(in the rows, 128 means zero)
Each path below is one point turned by a fixed rotation once a step. After each direction that follows a path, write how fast that rotation turns it, in degrees each step (0 if it stays still).
Each turn is a multiple of 5 degrees from 10 to 175, or 0.
Each row of a path follows its step; steps can be skipped.
path 1
step 0: [125 109 132 128 129 126 126 130 134 134 128 121 130 118 117 130 121 132
 121 120 120 129 132 126 129 124 131 127 130 133 124 139 133 120 127 118
 105 141 128 132 126 122 141 125 141 126 145 123 146 130 117 115 119 138
 114 130 128]
step 4: [141 123 128 124 132 113 118 130 126 145 121 131 121 115 117 133 129 120
 135 119 111 130 126 128 131 133 131 125 130 145 136 131 128 136 122 128
 132 128 117 128 118 128 135 129 150 134 123 129 120 125 141 114 121 132
 123 134 142]
step 5: [108 129 130 138 126 131 123 138 118 137 122 111 137 123 133 119 128 122
 127 127 118 124 120 140 131 126 128 128 136 132 111 129 138 135 123 121
 138 120 123 131 139 122 129 137 134 142 142 130 132 134 114 127 128 122
 107 126 130]
step 6: [129 120 117 136 141 129 127 141 137 138 112 141 134 121 139 136 129 137
 131 125 130 121 121 116 127 135 120 133 138 121 128 123 139 123 105 122
 119 139 124 129 131 116 132 125 132 130 116 138 132 123 129 124 119 132
 129 113 140]
step 7: [142 117 149 126 140 127 131 139 115 135 116 123 123 125 135 123 130 122
 114 122 125 119 136 124 127 122 142 127 126 124 120 135 140 127 130 121
 129 128 115 144 118 117 130 129 130 124 134 110 119 128 135 126 125 130
 114 132 130]
step 8: [116 126 124 136 121 137 122 130 136 135 117 113 136 112 137 126 126 123
 143 125 127 133 126 129 145 128 125 133 135 126 120 124 118 137 128 138
 112 136 122 138 125 124 125 110 147 127 135 124 118 119 133 120 125 124
 123 131 133]
step 13: [136 132 129 131 145 126 133 132 139 142 109 130 128 117 120 113 133 121
 129 122 123 118 127 134 136 139 125 128 134 141 136 138 132 140 112 143
 135 134 127 127 135 117 135 114 136 136 142 125 130 130 130 127 125 132
 125 124 118]
step 17: [124 116 123 127 129 135 126 137 127 127 117 124 132 130 137 113 125 107
 127 125 122 123 132 137 132 129 146 139 134 141 118 124 130 122 125 128
 123 124 122 135 135 125 142 122 137 112 133 108 128 120 132 107 128 131
 123 126 124]
[126 127 127 126 127 126 130 126 129 127 128 127 134 127 130 130 126 126
 125 129 129 126 127 124 130 124 129 129 128 127 124 127 130 125 131 129
 125 128 128 127 123 124 133 125 128 125 129 125 126 127 129 129 128 124
 131 127 128]
40
[128 133 130 129 131 128 131 128 130 128 130 128 130 128 128 129 126 130
 126 123 127 128 125 126 126 128 131 131 125 126 128 126 125 127 130 125
 128 135 128 126 132 128 127 129 131 129 127 131 128 127 125 126 129 125
 127 125 127]
115
[127 128 131 129 127 128 126 133 127 125 128 127 128 128 129 127 127 130
 126 126 125 133 128 128 130 125 129 125 129 123 128 131 132 128 128 126
 130 127 128 126 128 133 126 130 128 128 132 125 128 126 126 132 130 126
 131 128 128]
160
[127 128 130 126 132 129 127 129 128 131 132 133 126 125 127 127 127 128
 126 128 129 130 132 130 124 127 125 128 129 127 132 127 128 126 129 127
 130 128 125 129 126 127 132 125 130 125 125 128 128 126 126 132 126 127
 129 127 132]
125
[132 133 124 126 126 127 130 131 129 129 128 133 128 128 133 131 131 129
 131 129 129 125 129 129 128 130 131 124 126 127 128 130 128 131 125 126
 127 129 128 125 124 132 130 126 131 130 126 128 128 126 127 128 128 126
 130 129 130]
145
